In the rows, zero is written as 128.
Where one turn sends some rows of the set: a few examples, then the rows asked
zoz: [140 155 116 131  80 157 115 145 131 146 143 115 120 107 133 121 128]
voliz: [104 155 142 143 148 128 102 125 167 183 145 127 112 130 128 136 141]
dudav: [107 138 143 122 163 128  89 123 154 173 117 117  87 137 151 138 123]
gon: [128 156 112 147  96 151 131 149 137 143 135 117 127 125 132 115 124]
maku: [121 121 126 129 166 156 113 120 177 163 130 118 125  91 108 114 136]
Gomo: [ 97 121 136  90  99 163 105 146 120 152 147 107 120 128 141 145 105]
Gebu: [ 93 134 137  86 116 140 106 143 121 133 140  97 100 115 146 138  96]
sefis: [131 167 106 137 106 143 109 153 136 134 139 116 137 122 134 128 119]
Mip: [141 132 114 136 139 155 105 139 171 156 126 123 120  81 113 119 148]
Zit: [125 124 123 139 159 134 115  94 171 162 131  97 101  94 124 132 126]
Zel: [108 124 142  98  90 140 113 144 112 147 153 105 109 126 141 132  99]
Lod: [126 148 126 155 156 148 103 130 170 171 110 133 103 126 126 137 123]
fosos: [ 98 126 147 104 109 143 121 132 106 138 134 103 107 122 141 147  97]
reler: [149 115 116 129 151 139 112 123 169 162 148 137 125  84 125 112 137]
vikuv: [160 118 119  98 126 162 116 121 141 119 142 126 115 108 122 125  90]
kuli: [110 148 144 148 139 133 108 111 167 178 138 146 101 104 129 150 118]
zop: [126 161 104 137  99 165 112 141 125 137 133 103 114 128 121 127 126]
Puv: [ 76 142 140 119 129 128  90 141 154 169 123 132 121 124 116 138 130]
Rulen: [135 142 114 135  87 148 122 147 126 143 146 103 137 122 125 122 115]
sego: [ 94 153 145 130 141 120 101 119 165 172 132 141 115 118 117 114 134]
zurus: [ 83 140 124 140 132 119 107 142 158 175 137 121 130 107 124 127 140]
bako: [159 101 121 100 128 164 131 121 139 129 144 115 115 122 133 112 103]
Sefel: [142 119 132 124 171 150 104 113 166 162 114 116  79 109 137 129 118]
saboz: [156 110 119  92 107 152 112 108 132 129 145 107 120 127 124 114 106]
ver: [ 93 125 145  92 110 146 119 147 118 149 144 111 101 133 156 131 104]
benav: [159 104 126  99 108 160 120 130 126 135 157 110 124 115 131 122 100]
rog: [167 114 132 107 123 153 124 113 120 125 142 126 120 118 136 130 101]
tobi: [104 138 137  90 107 160  98 134 111 143 144 117  91 136 137 141 104]
Bival: [140 126 134 140 161 153 116 109 178 170 143 124 103 103 109 129 131]
digo: [115 124 151  95 165 134  94 123 161 172 147 126 101  97 151 116 140]
kefi: [100 103 147  90 148 116 102 114 152 164 149 132  97 101 133 121 118]
medav: [163 120 113  98 127 176 105 121 127 127 148 112 111 127 132 125 112]
Gug: [117 125 137 115 169 130  93 110 162 177 149 118 115 120 160 151 128]
puzuk: [134 106 142  78 152 126  86 112 154 150 137 126  97 109 136 116 131]
zasot: [112 119 153 106 166 133 101 111 160 175 149 105  85 114 139 134 133]
Volu: [136 154 116 144 104 148 124 147 118 137 134 105 136 116 144 136 127]

medav moves to zop
maku moves to sego
Now find these:
Gug moves to Zit
zasot moves to Bival
Zel moves to benav
kefi moves to reler
gon moves to ver
Gebu moves to vikuv
Volu moves to fosos
Puv moves to puzuk
zoz moves to Gomo
Lod moves to dudav

